Each row is where one point has got to under a steady rotation. How many steps took it there?
The counts run from 0 to 396.
[120 128  60 153  99 113 120 134 152  94 103 175 114 109 100 130 127 134
  86 105 123 135 154 112 150 106  79  99 116 136  97 147 159 119  92 104
 115 116 126 165 135 123 167 106 158 112 118 164  70  85 118 137  96]
305
[134 138 107 135 107 109 126 161 170 119 110 183 133 135 136 112  93 147
 102 141 101 171 128 115 134  73 120 114 114 111 109 156 121  89  67 117
 162 111 105 161 147 141 120 134 131 104 175 141  89  89 139 115  88]
80
[135 149  72 165 108  93 161 176 159 114 117 143 141 130 129 145 122 121
  83 121  73 158 162 131 140 102 141 135 103 129 119 149 117  74  83 112
 122 139  71 134 145 142 118 130 119 120 155 147 110  95 132 114  74]
383
[128 134  59 143  94 122 150 142 179 106 120 189 133 120 123 148  98 154
 114 154  88 138 138 118 147  71 114 142 138 122 110 129 137  85 117 133
 177 110 115 153 159 127 124 132 123 104 120 117  99 101 158 127  82]
237
[146 138  65 131 112 114 129 165 160 108  64 127 111 130 141 123 106 149
  91 117 111 154 154 123 170 104 111 104 108 113  88 148 132 134  73 109
 125 130 105 140 150 148 160 103 157 110 170 158  70 131 135 137 105]
112
[107  88  76 161  78 121 143 152 160  82 108 150 120 195  98 152 115 124
 108  92  87 143 137 138 130 125 126 117  81 150  91 138 140 101  91 121
 133 105 106 145 142 155 141 136 134 111 146 134 100  83 111 149  85]
157
[113 119  95 144 103 122 110 139 154  84  96 164 117 123 122 139 117 142
  94  93 100 144 124 105 159 104  87 104  92 113 103 175 140 110  81 105
 131  99 109 172 139 134 153 102 154 133 138 174  90  98  96 124  83]
312
[107 117  61 139 113 110 134 118 149  85 100 182 126 161 130 161 119 122
 129 116  93 139 114 101 152  96  94 124 100 142 125 141 124  81 119 143
 144 100  99 153 172 150 151 122 161 113 127 122 108  96 135 116  67]
7
[143 134  58 131  99  91 148 126 155  97 102 168 133 141 121 161  84 117
 119  98 105 129 123 118 162 107 115 109 126 147 128 145 156  93 144 130
 132 105  88 129 173 138 148 132 172 109  98 106  96 106 168 120  77]
205
[111  98 113 155  72 126 115 139 163 116 104 150 118 190 119 142 115 121
  85 139  87 161 134 145 132 133 106 100  90 144 105 162 135  96  90 106
 140 117 128 153 129 118 151 145 166 112 148 127  90  50 120 132 102]
326
[157 175  57 152 116  79 131 131 153 111 106 151 148 118 123 156 113 125
 103  95  95 134 132 120 167 104 118 119 110 153 122 145 126  85 129 117
 119 119  95 144 159 152 157 113 166 134 124 139 107  90 165 109  70]
210
[147 146  51 128 111  81 146 136 142  98  92 162 133 137 130 150  99 120
 116 102 100 148 133 124 151  96 131 112 116 149 124 145 133  82 138 137
 129 120  89 132 167 156 162 122 164 110 124 114 101 104 173 120  65]
208
[104  81  98 144  65 141 136 147 166 115  88 148 120 185 121 148 120 132
  91 155  92 156 162 138 129 131 103 107 105 132 109 146 131 103 101 121
 151 124 126 157 131 111 148 146 153 112 141 115 101  59 127 135  93]
329
[110 123  59 159 111 107 130 111 153  92 116 197 123 154 116 156 115 123
 128 108 102 126 119  96 154 106  91 114 111 151 124 139 132  82 117 121
 136 106 108 153 164 142 150 118 165 111 106 132  97  90 130 122  78]
4
[155 148  73 179  90 115 140 134 171 112 153 155 163 123 112 148 108 126
  80 142  77 130 125 133 150 107 136 146 137 145 119 142 156  88  95  89
 151 130 120 144 133 143 138 133 130 122 114 120  71  56 140 144 101]
228
[142 162  83 160 122  92 125 141 164 134 119 193 148 114 130 146  83 124
 104 129 103 132 128  79 166 112 100 117 136 148 119 159 133  80 102 119
 145 112  91 139 147 115 154 116 164  93 129 134 108  96 148 118  82]
41
[148 121  65 154  86 117 160 147 165 104 140 178 155 143 120 145 108 135
  96 149  87 153 136 132 131  89 139 142 136 136 116 128 151  77 102 116
 163 121 120 144 140 148 130 135 120 100 121  99  87  68 148 158  87]
230
[119  89  57 169  78 136 147 136 168  83  91 139 110 166 116 176 119 151
  89 114  72 139 140 142 163 129 104 136  88 138 111 128 132 120 139 121
 127 117 132 150 156 130 146 132 141 142 129 129  95  90 127 139 102]
163
[120 117  85 169  82 110 157 164 187 105 133 153 136 161  98 151  66 112
 100 102  83 135 116 128 142 119 140 146 102 144 113 158 159 104  94 113
 161 110  93 125 150 140 105 151 119 128 110 118  93  87 145 121 101]
392
[129 118  58 164  80 121 168 151 175 108 118 166 140 174 110 170  90 132
 113 121  99 124 151 109 151 130 127 132 126 151 103 121 140  83 125 146
 138 108 103 122 151 129 152 141 143  99 119 100 121  96 149 155  78]
197
[153 147  92 149 109 118 110 158 164 118  89 126 123 133 134 134 110 154
  82 103 111 154 142 125 171 123 114 107 100 126  85 162 124 123  69  95
 111 125 105 146 136 151 162 105 165 115 182 167  74 108 127 138 103]
115
[138 150  88 169  96 121 118 126 167 115 116 127 167 164 132 166 108 108
  93 147  79 132 126 111 156 136 118 141 109 150 120 153 124  85  99 115
 155 135 115 145 126 139 168 118 166 127 130 107 109  41 139 146  97]
23
[126 112 101 140  96 123 128 172 188 120  93 151 126 138 113 135  72 144
  88 147  85 157 129 130 135  95 125 129 104 112  80 149 131 117  79 134
 188 116 126 156 138 129 126 147 125 115 166 131  96  91 151 125 113]
87
[133 150  58 142 121 103 123 152 162 118  93 160 128 130 111 126  93 118
 128 135 102 150 112 121 133  73 122 125 104 140  88 141 105  96  85 143
 171 126 121 153 164 157 139 133 141 104 159 131  90  98 178 115  91]
248
[124 134  77 161  81 124 118 148 190 140 104 157 120 152  92 125  97 134
  96 137 129 134 137 120 144 117  94 115 119 145  93 147 148 134  83 110
 147 121 143 161 121 121 148 144 157 111 124 141  66  66 163 123 125]
96
[106 119  64 134  80 104 152 154 173 121  92 153 103 123 109 136 135 142
  99 129 110 140 202 153 128 113  93  96 109 132 109 135 128  96 108 117
 130 118 103 150 143 108 148 128 151  94 133 145  94 108 127 116  62]
138
[150 118  68 148  72 111 161 153 159 112  94 144 137 174 120 162 115 147
  81 115 104 149 173 145 152 129 134 114 110 142 123 123 132  92 148 130
 112 120 118 144 144 125 165 140 158 125 132 117 111  72 152 148  79]
365
[120 148  76 163 104 111 129 133 175 118  93 136 129 152 141 167 144 125
 111 128  79 132 150 127 160 123  86 130  92 132 141 155 104  81  97  93
 134 136  75 140 155 134 138 118 164 133 131 138  99  95 128  91  70]
177
[108 101  89 175  79 128 136 147 167  86 116 150 129 182  94 163 113 128
 106  91  98 130 125 132 151 138 119 121  73 154 103 150 143 110  90 110
 126 104 114 143 134 146 141 132 144 131 127 143  97  77 109 142  95]
158
[130 150  70 156 108 112 135 126 194 114 127 188 134 101 110 147  90 146
 103 137  93 122 117 113 168  87  93 149 128 130 114 145 141  99 113 117
 174 104 105 159 155 125 126 127 139 127 101 133  83 101 151 101  96]
239
[125 136  80 155 101  91 164 173 166 112 123 150 143 153 127 136  98 110
 107 111  84 156 146 120 131 103 143 126 105 129 130 156 127  71  75 111
 144 123  70 132 148 149 118 135 119 114 145 129 113  88 133 118  66]
384
[125 148  68 135 117  86 121 137 168 116 101 177 123 126 112 121  83 115
 123 130 105 147 106 114 136  75 111 128 115 132 100 153 131 100  84 138
 170 115 109 151 171 154 131 130 150  99 134 119  79 107 178  97  93]
245
[147 160  58 156 110  78 159 165 154 111 109 138 125 117 141 144 117 126
  74 123  79 155 166 134 156 104 123 128 111 125 138 155 126  87 100 103
 116 148  76 128 157 135 133 127 136 125 137 145  93  98 144 108  81]
379
[108 119  66 149 109 107 154 166 149 111  74 151 114 168 142 142 103 121
 109 106 103 151 161  86 147 122 107 101  96 136 107 148 120  96  75 137
 123 120  76 127 150 122 149 124 154  97 157 146 120 117 132 122  77]
347
[136 135  89 156  94 117 125 133 154 110 113 134 161 185 138 149 107  92
 108 148  81 147 118 117 140 121 128 124 107 146 121 160 128  82  97 116
 168 123 112 140 133 153 166 132 168 119 142 102 106  46 137 143  83]
22
[155 132  62 126 103 118 146 149 157  93  95 172 129 103 151 120 103 162
  81 145  94 170 143 118 154  59 107 127 138 103 124 145 153 113 100 120
 147 132 114 163 151 133 142 114 140 122 132 142  77  92 147 135  97]
72
[130 116  64 154  83 118 131 159 182 135  86 150 114 147  99 123  92 144
  93 152 112 146 147 133 133 107 107 118 117 139  75 126 140 131  92 138
 159 132 151 150 140 119 144 152 138 103 144 129  74  77 175 139 125]
94
[149 141 114 155  92 122 105 161 179 117  99 131 132 155 118 140 104 150
  92 103 111 148 133 135 167 135 119  97  88 126  87 177 130 110  71  85
 125 104 106 144 128 146 157 113 163 118 177 156  79 100 115 138  99]
118
